The rows below fall into families. The same turns and mirrors carry the whole set onto itself and the rows of a family onto each other. For each named row, which other rows are in its family? Write them in the order they are listed.
These 32 rows form 4 families of 8 rows each.
k25: [-1.12  1.34 -3.26 -0.68  0.76 -1.22 -1.63  0.10 -0.94 -3.17  0.50 -0.25
  0.31 -0.89  2.79  1.50  0.10  1.18  0.69  1.27 -0.75 -0.01  1.19  1.33
  0.08  1.00  1.17 -2.99 -1.16  1.06 -0.99  0.89 -3.19 -0.11]
k781: [-0.81  1.04 -4.03 -1.21  1.61 -0.96 -0.97  0.25 -1.03 -1.92  0.87 -0.18
 -0.11 -0.38  2.96  2.19  0.93  0.65  0.46  0.41 -0.23  0.60  1.02  0.94
 -0.91  1.49  0.92 -3.01 -0.08  1.70 -0.13  0.82 -3.24 -0.86]
k173: [-0.07  0.39  1.06  0.79  1.12  0.97  1.08 -1.81  1.27 -0.05 -1.17  0.12
  0.86 -2.11 -1.14  0.88  0.48 -1.16 -0.22 -3.52 -0.28 -0.44 -1.30  1.55
 -2.38  0.86  0.68  2.94 -1.00 -1.50 -0.09  1.62  2.79 -0.28]
k587: [ 1.33 -0.75 -1.68  0.40  0.53  0.79  1.45  1.54  0.89 -0.91 -1.57  0.63
 -0.28 -2.01 -0.88  1.65  0.35 -2.10 -1.73 -0.65  0.21  1.61 -0.12  1.74
 -1.23 -1.89 -0.53  0.32 -1.39  1.73 -1.46  0.83 -0.60  0.91]
k564: [-2.08  0.17 -0.89 -0.68  3.12 -0.82 -2.12  0.23  1.71 -0.22 -0.75 -0.70
  0.10 -3.50  0.47  0.70 -1.60  0.90 -0.91 -0.59  0.97 -1.50  0.99  1.46
 -1.90  1.38 -0.12 -0.87  1.33  0.54  1.20  0.30  1.77 -1.69]
k455: [-2.17  2.85 -0.08 -0.75  0.46 -0.77 -0.21 -2.36 -0.63 -2.46  0.25 -1.56
  0.72 -0.95  2.00  0.77  1.23  2.09  1.64 -1.68 -1.45 -1.51 -1.33  0.34
 -0.37  3.96  1.66 -0.57  0.30 -2.35  0.07  1.49  0.83 -1.59]
k487: [-1.73  3.15 -0.17 -0.62  0.93 -1.16 -0.82 -3.12 -0.86 -1.98  0.23 -0.65
  0.34 -0.81  2.24  1.41  1.05  1.35  1.79 -1.73 -1.93 -1.64 -0.21  0.64
 -1.19  3.53  2.04 -0.41  0.56 -2.17  0.34  1.02  1.56 -1.87]
k42: [-1.48 -0.15 -1.73 -0.47  2.63 -1.59 -1.97  0.65  1.49 -0.72 -0.86 -0.78
  0.25 -4.32  1.39  1.53 -1.83  0.78 -0.63 -0.38  1.06 -1.31  0.95  0.37
 -2.53  1.31 -0.31 -1.55  0.42  0.58  0.78  0.91  1.85 -0.17]
k328: [-0.44  1.28  1.36 -0.07  0.87 -0.58  1.26 -2.19  1.43 -0.17 -1.00  0.10
  0.56 -2.62 -1.18  0.91 -0.09 -1.48 -0.11 -2.77 -0.86 -0.42 -1.55  1.74
 -3.44  1.33  0.49  2.55  0.21 -2.21  0.03  2.06  2.33 -0.03]
k7: [ 1.16 -1.27 -2.14  0.21  1.49  0.35  0.03  1.27  0.77 -0.47 -0.51  1.22
  0.40 -1.73 -0.21  1.78  0.17 -2.07 -1.72 -0.36  0.58  1.11  1.07  2.61
 -2.67 -2.29  0.47 -0.30 -1.82  1.58 -1.03  0.99 -0.58  0.97]
k595: [-0.28  0.41  1.60  0.58  0.43  0.34  0.95 -1.31  1.19 -0.60 -1.29 -0.15
  1.33 -2.13 -1.13  0.18  0.40 -0.84 -0.26 -2.51 -0.71 -0.98 -0.98  2.18
 -2.53  0.18  0.81  2.13 -1.13 -2.31 -0.86  1.65  3.38 -0.19]
k923: [-0.29  0.27 -2.29 -0.41  1.26 -4.24  0.03  0.46  0.22 -0.68 -0.56 -2.55
 -0.96 -1.90  0.32  1.43 -0.44 -0.59 -1.03 -1.68 -1.74  1.94 -2.06  0.09
 -1.19  1.14  1.88  0.15 -0.91 -1.76 -0.01  0.65 -0.61 -0.77]
k48: [ 0.13  0.38  0.88  0.20  1.57  0.53  1.40 -0.94  1.13 -0.20 -0.58  0.23
  0.77 -2.02 -1.15  0.80  1.13 -1.32 -0.65 -3.74 -0.50 -0.42 -1.41  1.60
 -3.25  0.82  0.99  1.89 -0.32 -1.83  0.11  1.42  3.28 -0.13]
k370: [ 0.89 -1.74 -2.23 -0.01  1.31  0.55  0.31  1.94  1.06 -1.12 -0.59  0.62
  0.87 -1.50 -0.39  0.97 -0.08 -1.18 -1.71 -0.10  0.69  1.48  0.05  2.09
 -2.09 -2.19  0.09  0.16 -2.01  1.48 -1.24  1.74 -0.91  0.87]
k782: [-0.97  1.40 -0.60 -0.61  0.33  3.30 -0.13 -1.79 -1.42 -2.88 -0.05  2.59
  1.50 -1.77  1.55  0.93  1.80  1.83 -0.51 -0.05  0.43 -3.01  1.31  2.87
 -1.78  0.47  0.72 -0.13  0.04  1.48 -1.08  2.12  0.99 -0.04]
k751: [-0.31 -0.30 -2.42 -0.32  0.37 -3.89  0.00  0.42  1.11 -0.30 -0.73 -2.33
 -1.23 -1.47  0.95  1.60 -0.22 -1.56 -0.50 -1.86 -1.54  2.47 -1.37 -0.46
 -1.32  1.35  1.63 -0.18 -1.20 -1.97  0.46  0.64 -0.09 -0.92]
k31: [-0.52  1.16 -0.17 -0.92  0.92  4.03 -0.17 -1.01 -0.91 -1.42  0.28  2.53
  2.54 -2.03  0.39  0.56  1.04  1.33  0.52 -0.59  1.15 -2.25  1.29  2.43
 -1.34  1.04  0.47 -0.90  0.05  1.13 -1.24  1.96  1.51  0.78]
k769: [ 0.75  1.81 -0.43 -0.46 -0.20 -0.22  1.71 -0.50 -1.65 -3.12  0.36  0.83
  0.61  0.90  0.16  1.50  3.23 -0.95  1.30 -2.03 -2.93  1.37 -1.05  2.26
 -0.40  0.70  1.83 -0.01 -2.40 -1.26 -1.82  1.98 -0.60 -0.43]
k484: [-0.31  1.74 -0.36 -0.19  1.67  3.31 -0.16 -1.68 -0.91 -2.36  0.01  2.49
  2.28 -0.99  0.82  0.80  1.44  1.63  0.64 -0.20  0.27 -2.46  1.10  3.19
 -1.73  0.11  0.51 -0.50 -0.34  1.19 -1.37  2.03  0.66 -0.34]
k794: [ 1.21  1.52 -0.98  0.54 -0.64 -0.43  2.10 -0.89 -1.58 -2.88  0.16  0.09
  0.59  1.27  0.52  1.57  3.67 -0.78  0.33 -2.12 -1.94  1.05 -0.63  2.11
 -0.90  0.55  2.12  0.22 -2.49 -1.15 -1.97  2.61 -1.12 -0.78]
k114: [ 1.00  1.52 -1.20  0.13 -0.92  0.42  2.17 -1.32 -1.57 -2.67  0.40  0.52
  0.69  0.77  1.49  1.57  2.71 -1.03  0.88 -1.73 -2.11  1.14 -0.96  1.58
 -1.25  0.14  1.75 -0.10 -2.58 -1.36 -2.16  2.41 -1.35  0.90]
k2: [-0.92  0.49 -3.20 -0.54  0.96 -0.12 -1.33  1.20 -1.39 -2.66  0.59 -0.47
  0.35 -0.34  2.68  1.38  0.99  1.40  0.27  0.66 -0.15  0.08  0.86  1.42
  0.28  0.60  1.38 -3.45 -1.59  1.72 -0.58  0.47 -2.33 -0.63]
k147: [ 0.52  1.86 -0.31 -0.27 -0.89  0.98  1.72 -1.71 -1.54 -2.12  0.53  0.60
  0.78  1.51  0.29  0.85  2.88 -0.80  0.78 -1.88 -2.10  0.92 -1.50  2.85
 -0.77  0.54  2.39  0.33 -1.61 -1.07 -1.77  1.60 -1.57 -0.43]
k372: [ 1.30 -1.30 -1.80  0.56  1.81  0.35  0.51  1.85  0.78 -1.18 -0.84  0.55
  0.44 -1.44 -0.21  0.80  0.19 -1.96 -1.67 -1.38  0.76  1.45  0.63  1.64
 -1.57 -1.66 -0.47 -0.16 -1.62  1.61 -1.50  2.12 -1.49  1.20]
k472: [-1.01  0.88 -3.72 -1.29  1.13 -1.29 -1.60  0.32 -0.89 -2.78  0.89 -0.22
  0.42 -0.24  3.02  1.44  0.78  1.48  0.48  1.26 -0.98  0.33  1.17  1.05
 -0.71  0.65  1.36 -3.47 -0.23  0.92 -0.84  1.04 -2.29 -0.82]
k262: [-2.25 -0.01 -1.60 -0.84  3.14 -0.15 -2.35 -0.27  1.84  0.02 -0.70 -0.05
  0.35 -3.83  1.29  0.89 -2.34  0.69 -0.12 -0.08  0.88 -1.19  0.62  0.37
 -2.41  0.94  0.01 -0.73  1.02  0.42  1.10  0.28  1.69 -0.53]
k491: [-0.60  0.32 -1.73  0.50  1.19 -4.36  0.19  0.17  0.71 -1.61 -0.73 -2.73
 -1.61 -0.81  1.40  1.78  0.32 -1.43 -0.30 -1.79 -2.12  1.87 -1.74  0.63
 -1.77  0.74  1.58 -0.46 -1.29 -1.68  0.35  0.43 -1.11 -1.11]
k501: [-2.65  2.39 -0.16 -0.87  1.21 -1.21 -1.39 -2.65 -0.82 -1.87  0.93 -0.70
  0.96 -1.17  2.57  0.73  1.03  1.82  1.71 -1.56 -1.16 -1.94 -0.16  1.27
 -2.05  3.76  2.57 -1.38  0.19 -2.31  0.62  1.17  1.00 -1.18]
k878: [-1.83  0.05 -1.71 -0.11  2.60 -0.37 -1.93 -0.75  1.99 -0.03 -0.50 -0.57
  0.31 -3.86  1.44  1.25 -1.63  1.18 -1.09 -0.45  1.74 -1.80  0.75  0.55
 -2.59  1.04  0.39 -0.95  1.31  0.47  1.19  0.51  0.81  0.04]
k14: [ 0.05  0.09 -1.64 -0.07  1.44 -3.57 -0.31  0.83  1.42 -0.11 -0.30 -2.74
 -0.39 -0.85  0.52  1.39 -0.63 -1.87  0.61 -2.17 -1.47  2.55 -1.60  0.29
 -1.36  1.37  1.26 -0.51 -1.70 -1.91  0.20  0.58 -0.53 -0.69]
k997: [-2.25  2.95 -0.08 -0.61  0.20 -0.82 -1.23 -2.73 -0.42 -1.83  0.68 -0.43
  0.62 -1.18  2.05  1.89  1.06  2.10  1.68 -1.18 -1.67 -1.93 -0.94  1.19
 -1.43  3.08  3.03 -0.75  0.35 -2.21  0.84  0.51  1.73 -1.58]
k761: [-0.78  1.41  0.41 -0.04  1.10  3.77 -0.29 -1.36  0.13 -2.37  0.41  2.61
  2.06 -1.22  1.20  1.28  1.60  0.95  1.05 -0.85  0.73 -2.36  1.68  2.61
 -1.75  0.28  0.33 -0.92 -0.41  1.10 -1.26  2.01  0.96  0.45]

Which other rows belong to the same family as k769? k25, k923, k48, k372, k878, k997, k761
Which other rows belong to the same family as k31? k587, k42, k328, k2, k147, k491, k501
Which other rows belong to the same family as k564? k781, k455, k7, k595, k782, k114, k14

